The rows of T fall into 4 groups, and each row is roughly a mix of its group's hidden directions; some rows fit no group.
T (144 x 10):
[[-27  -4 -34  -6  -5  59 -13  15  21  -5]
 [ -4   5  19  -3 -18  48 -13 -23  48 -14]
 [ -3 -33  -3 -33 -14  57   2 -11 -23  -3]
 [ -6  -6  30 -19  29   2 -47 -25 -32 -17]
 [ -7 -39 -52  33 -16  10  -9  -7 -16  10]
 [ -3   8   5  11 -20  23  39  -9  15  58]
 [ -8 -21 -27 -17  -4  -2  11  20  34  56]
 [ 55 -39   7 -24   4 -11  -3  -6   2 -32]
 [-15  11  -6 -41   7  -7   4 -47  42 -11]
 [-31  -1  -3   0  54 -13  33  25   0  23]
 [-26 -19 -12 -12  48  10  -5  49  -5 -11]
 [-33  -5  -9 -43   7 -31 -29  30  24   0]
 [-32 -10  -4  16  11  -8  14  19 -61  21]
 [-10  25  10  -2  33 -46  12  31 -34   6]
 [ 31  10  40   2  15  -4  -2  21  23  49]
 [-16 -42  -6 -46  -7   7  26   2  31  19]
 [  6  -8   1  31  45 -20 -50  -1  -2  18]
 [  5 -14  22  34  28  10  54 -24  -2   0]
 [-27  -5 -42  38 -37  -1  27 -12  -8  -2]
 [ 19  -2 -22  47   7  49   8 -24 -13  -8]
 [-35  -4 -18 -41 -11  -7   1  47 -13  21]
 [-32  42   0 -15  -1  10  34  33  26 -18]
 [-14  -5 -28 -16  22  41 -14 -16   6  49]
 [-51 -12  18 -30   8 -25  11  38   7   2]
 [-39  40  17  22   2  11 -27  31 -10 -20]
 [-14  28  11 -33 -37  18  11  42 -20  -8]
 [-25  27 -18 -38 -39   8   1 -38   3   8]
 [-18  21  41  33 -15   6 -23  14 -41   8]
 [-12  13  14  30   0 -51 -21   6 -22 -36]
 [  8 -41  11 -52  21 -13 -30  10  -4  -9]
 [-34  27  -2 -43  17 -11  27  -5  14  34]
 [ 21  31  -4  10  18 -22  32  -7 -19  50]
 [  9  10 -24  24  20  17 -27  35  19 -44]
 [ -6 -56 -13  27   5  -9  36 -24  -1  14]
 [ -4  13 -27  20 -31  10  54  12 -19  24]
 [-24   6  20   5 -24  27   2 -11 -61  13]
 [  1  -5 -36 -35  10 -46  24  23  15 -15]
 [ 10  12 -52  -5   6  16  -1  50 -16  18]
 [ 21  16 -34  35  14  21  -6 -49   8  -6]
 [ 10 -57 -34  21   5  20  14 -23   4 -13]
 [ 19  -3  35  -5 -61   7  -9 -26 -10  10]
 [-43 -33  10 -22  47  11   9  -8  14 -10]
 [ 31 -14   3  18  -9 -10 -14  33  53  23]
 [ 14   3  -1  23 -45  -3   6 -26  36  40]
 [-35   0 -38   5  40  -2 -34  -8 -10  27]
 [-18   6 -26 -24 -18  37  -9  -1  39  37]
 [ -8 -19  -1 -21 -23 -24 -43  17  41 -23]
 [ -7  -9 -20 -13   8  36  39  24  17  44]
 [-44   8 -10  25  13  48  -1 -23  15 -17]
 [ -2 -21 -31 -17  35  34  25   5 -39  -2]
 [-10  -4 -28   6 -18 -25  21  50  23 -31]
 [  7 -29   9  25 -37  33   1 -23  35  22]
 [  0 -44 -12  27  -1 -35  -9 -39  24  10]
 [-44   9 -33  15  35  36  11  15  -6   7]
 [ 42 -25   2  21  10  34 -30 -10  16  32]
 [ 46 -22  39  30   9  29 -14  -8  -1   8]
 [ 39  30 -11  35 -24 -22  13   4 -28  21]
 [ 26  -9 -36   5  42  -2   7 -15  30 -36]
 [-49 -18  -3  -7 -30 -27   2  20  -3  38]
 [-21 -24  22  47  27   9  32 -11  -2 -26]
 [-45   7  14  21   8  20  17 -53   8   0]
 [ 24 -32   9   4  28   4 -18  -7 -12 -58]
 [  7  21   3  35 -23  15  31   2  43  32]
 [  0  -2 -12 -19 -12 -50  12  50 -19  14]
 [-24  34   3  -9  -8 -29 -52 -18 -21  -8]
 [ 11 -13 -29 -23 -47  -9  -8 -13   0  46]
 [-10  33   3   5 -40 -40 -36  -3 -13 -21]
 [ -5 -27  25  18 -11 -19  10 -46  39  20]
 [ 21   3  -8  25  13  43  48 -21 -10  17]
 [ 26  10  26   5 -16 -29  20 -51 -26  -1]
 [ 33  -8  17  27 -20  -1  23 -55 -12   0]
 [-35  -2  22   2 -39  17  34  39   6  -4]
 [ 33  39   8   0  35  40  19  -3  -4 -21]
 [ 48  11   5  20  -4  24 -18 -20 -17 -43]
 [-20  -8  62  19  -1 -11  -8 -28   2 -26]
 [ 16  -6 -22 -46  26 -19 -29  20  32  -8]
 [-25  10  14  23 -55   3  12  39   2  12]
 [ 23 -23  34  21 -13 -37  -9 -40   8 -20]
 [-33 -35  26 -20 -34 -24  -8  -4  32   7]
 [ 29  22  -1 -35 -21   6 -49   6   7 -27]
 [-17 -14  35  31 -33 -35 -10   3 -30 -16]
 [ 34 -29 -15 -13   7  -4 -17  59   8  -4]
 [ 28  15 -50 -33  11  -6 -15  30  11 -19]
 [-20 -18 -42   0  26  41  28  -5  -2  23]
 [ 39  -2   9  30  16   8  24  21  27  42]
 [ 24  -7  -9  16   4 -40  -3  60  10   7]
 [  2 -16  36  11  -1  38 -28 -12  47  -6]
 [ 18  35  31 -45   0   2 -23   1  31 -16]
 [ 19 -15 -64   8   9   5   9 -12 -27 -23]
 [-16  28  21  -3 -12   4  13 -49 -44 -10]
 [ -5 -17 -18  33  33  19 -22  41 -16  25]
 [ -2  10  14 -28  18  16   1  67  -8  11]
 [ 20  19  60  31 -17 -19   6 -12  -4  14]
 [-37  18  43  19  -6   3   8 -32 -36  -4]
 [-18  36   3  -7 -23 -36  -2 -37  17  34]
 [ 27 -41 -23  -1 -23  24  29 -30   1  21]
 [ 15   0  20 -13 -14  -5 -19  23 -22 -63]
 [-26  55  19  20 -23 -16 -12 -26  -6  15]
 [-16  29  61  24   4  13  13   7  15  18]
 [-37  -7  42  27  22 -35   5  -5  19 -15]
 [ -3  10  50 -14  40 -11  31  22  -9  17]
 [ -8 -31 -17 -51  -9  28 -12  30  12  17]
 [-31  34  31 -15  36 -23  13  31   2   2]
 [  0   1   3 -35  -5  13  -8 -60  -7  34]
 [-15  20 -17  -4 -66 -11  10 -21  -1 -19]
 [  6 -26  -1  22 -22   5  -4  56  34 -15]
 [  5  21  17 -11 -20  -5 -33  53 -23 -24]
 [-13   3  11  -6  -3  21 -45 -53 -23 -12]
 [ 31 -13  -9 -38  25  16 -37 -12 -29 -18]
 [ 10  17 -16  28  -2  60 -15 -22  21 -10]
 [  0  24   8  -8   6 -65 -10  14 -20  25]
 [ 22  10 -27  31   4 -10  18 -44  40   3]
 [ 26 -17  16 -37  19   1   2 -21  -9  53]
 [ -8  26 -25   6 -33  13  16 -48 -14  29]
 [-12  46 -15  22 -10 -23 -33 -39  -3 -11]
 [-52  12  31   1  -2  10  12 -46 -10   5]
 [-23  -3 -21  11 -45 -14   9  47  10 -23]
 [-11  16  -1 -33   2 -33  19  36 -30  35]
 [ 44 -26   3   5  24 -11  20  12 -47 -12]
 [ 20 -18  18 -30  22   7  54   1  31  -2]
 [ -6  12  -2  -9 -52  -1  -1 -39 -13 -41]
 [  8  17 -10  14  -9 -16 -65  23  -1  24]
 [-47 -23  -6  27  28  10  12  28 -12 -29]
 [ -7  -3  52 -12 -12  -6 -34  24 -17 -35]
 [ 28  17  35  -6 -22  14  40  28 -18  23]
 [-47 -20 -13  -7  22 -37  18  29  -5  23]
 [-17 -11  -4 -19  35  39  13 -44  -3  25]
 [ 33  13 -23  42  34  -4 -13 -12  30 -16]
 [ 16 -36  26   1 -22 -46  -4 -36  15   1]
 [ 15 -15   1 -21  22 -45   5  53   1   4]
 [ 11 -24 -27  25  16   0  29  12  35  42]
 [ 11  20 -17 -13   9 -20  22  17 -60  23]
 [ 27  -5 -22   0 -56 -12 -13   3  17 -35]
 [  1 -15 -50 -46 -12  16   0   8  20 -24]
 [-21 -26  40  42  23  10   2  25 -23  -8]
 [-39  21 -34  16   5  33  21 -24   5  28]
 [  9  36 -29  22 -30   4 -21  -2  47   1]
 [-23  21 -37 -10 -13 -22 -45 -30   5  15]
 [ 47  -6 -22  17  15  -8 -18  33  18 -36]
 [-45  12 -34 -31  33 -11 -23 -14 -10   1]
 [-10   3  39  14  13 -26  17 -12 -29 -50]
 [  4 -41   2 -22 -17  14 -16  46  24  26]
 [ 23 -23 -28  28 -20  26  25 -30 -13  30]
 [ 10   3   6   8 -33 -33 -19  37 -14  45]]
In each list below, four rows fit none of the groups, and each other row fits one group, some only roughly. Which are they? Name them in the order they come.
  Q669: [-16  33   8 -23 -11 -42  20  29  16  31]
  Q352: [  6 -39   3 -11  39  12 -35  40  -9   6]
  Q418: [-14 -34 -25 -16 -48   9  10  40   4   3]
  Q396: [ -7 -52  26  18  32 -26  11 -18 -22   1]
  Q590: [-25  11  16 -27  42 -47   0  20  14  -4]
  Q275: [ 36  18 -41 -42 -10  -4  16  19  18  15]
  Q395: [  7  36 -21  -4  21 -15  -6 -61   6  10]
  Q58: [  2  26  28  37  10  29  21  -6 -42  18]
  Q888: [-10 -25 -32 -42  -5  14  24 -12  16 -40]
  Q96: [ 12   0 -23 -28 -23  47  24  29  21  18]
  Q797: [-13 -37   1  43 -20  10  25  34   4 -25]
  Q225: [  3 -35 -24 -21 -31 -14  -8  52   4 -11]

Q352 Q396 Q275 Q797
  Q203: [ -1 -19  10  16  -4 -60  -2  42  -6  14]
  Q920: [-36  46 -36  13  -8 -15  30   4  -2  13]
  Q448: [ -5   1 -48 -41 -19  -4  20 -36  -1  12]
  Q852: [-24  18   9  20 -29 -26  18  32 -30 -35]
  Q979: [  6 -20  45   5 -28  16   4   5  47 -22]
  Q574: [ 26 -25   2 -23 -28 -27   2  23  16  47]
  Q772: [  0  13  14 -63  13  34   5 -16   2  19]
  Q12: [-15 -38  14 -11  22  15 -40 -42  -3 -15]
  Q276: [-10  43 -19  27   9  14  43 -23 -21 -13]
  Q120: [-30  23 -49  13  27  20  -4  19  28  -4]

Q203 Q920 Q979 Q12
  Q309: [-10 -19   9 -33   0  30  -6   7  40  45]
  Q83: [  5   2   9  -5 -30  12 -19 -32  54  29]
  Q707: [-32  28  21  36  -2 -23   2 -33  34   0]
  Q288: [ 21  15 -34  -6 -54  17  -3   6   1  34]
  Q122: [ 38  14   0  -7 -45  13 -34  29   5  18]
  Q689: [-11   9  13  41 -11  33 -44 -21  10 -22]
  Q353: [ 26 -12  15  34   4 -41  15 -10  44  14]
  Q548: [-32   6 -11 -24  45 -20  32  30   0 -15]
  Q500: [ -5  25 -34 -22  49  -9   4  19   8  33]
  Q2: [  9 -40   7 -15  36  -3  14  11  18  49]
  Q101: [  7 -21   2  47 -15 -22  22  -2 -18 -45]
  Q715: [-17   3   7 -12 -55 -17 -15 -41 -17  15]
  Q64: [  3 -17  43  14  15  -2 -30 -45  28  -4]
  Q150: [  6   7  19 -25 -28  13  -8   0 -58 -30]
  Q285: [-36  23  -5  -3  24  15  11   0 -14  58]

Q309 Q2 Q715 Q64
  Q533: [ 17  17  -4   3  32  57  -9   4 -25 -27]
  Q316: [ 38  14  18 -28 -46 -12 -15  -8 -30 -11]
  Q999: [  6  10  42 -39 -18 -20  37  15 -11  22]
  Q716: [-40 -28 -14 -30 -38  12  -5 -28   5  19]
  Q333: [-41 -40   8 -10  14 -19  32   0  29  21]
  Q169: [-34  45  -9   4 -28 -24  31 -16 -15  14]
  Q618: [-23   1  10 -17  62  -5   0 -31   3  24]
  Q766: [-32   1  -1 -29  30  28   5  43 -27 -14]
  Q201: [-26 -30   4  -3  -3  -6 -38  49  25 -13]
  Q59: [ 37  -7   4 -54   7  10 -10   6  40   6]
  Q250: [-35  21  26  -8   8  29  33  -4 -42  -8]
  Q659: [-58 -13 -20   9 -24  20  14 -32   9   7]

Q533 Q716 Q201 Q659
  Q355: [ 13  27 -21   9  14  16  20  43 -27  39]
  Q916: [-31  25  -9 -13  61 -14   7 -14 -18   6]
  Q673: [-32  36 -20 -12  17  12 -37  38  -2 -16]
  Q527: [ 19  28 -49 -16   2  -1 -32 -12   6  36]
  Q154: [  0 -15  -5 -12   8 -28  20  20  14 -64]
  Q286: [ -3 -11  61  16   8  16 -25 -32 -10 -13]
  Q260: [-12 -46 -25  35  -9  29 -14  -9   6 -32]
  Q551: [  1   3  14  24  21   1 -32 -36  37 -38]
  Q600: [-10  32 -12 -48  18  31   1   9 -35  11]
  Q512: [  0 -40 -32 -15   3  43  13  -3   2 -38]
  Q692: [ -7  -4  -2  41 -10  59   5   7 -15 -26]

Q355 Q916 Q286 Q600
  Q103: [ -2 -21  18   8  43  39  -6  -5   4 -45]
  Q783: [ 21  23 -22  26  30 -20  37  29  24  -3]
  Q350: [  0 -32 -15 -12  26  25 -40  32  32   0]
  Q399: [ 27 -28   8  -4  20  43 -15 -37  -6  31]
  Q419: [-21   5  52 -19 -12 -31  36 -17  -8   1]
  Q665: [-27 -32  20  26 -28  24 -12 -24   1  38]
  Q978: [ -4  35 -49  26  26  15  29 -14  -7   7]
  Q75: [ -4   7  -5  15 -54  -3  11  31 -19 -41]
  Q486: [ -7  16  30  59 -14 -20  -4  10 -28   3]
  Q653: [-26 -15  39  -7 -27 -16  21   4 -11 -48]
  Q737: [ -6 -20 -31 -35 -27 -13  13  29 -29  30]
  Q892: [-7 -2 52 35  3 46  4 10 -3  3]
  Q514: [  1  17  -9  13   3 -16 -32  39  54  -5]
  Q779: [  1 -33  17  -6 -11 -17 -37  55  -8  -8]

Q350 Q419 Q665 Q653
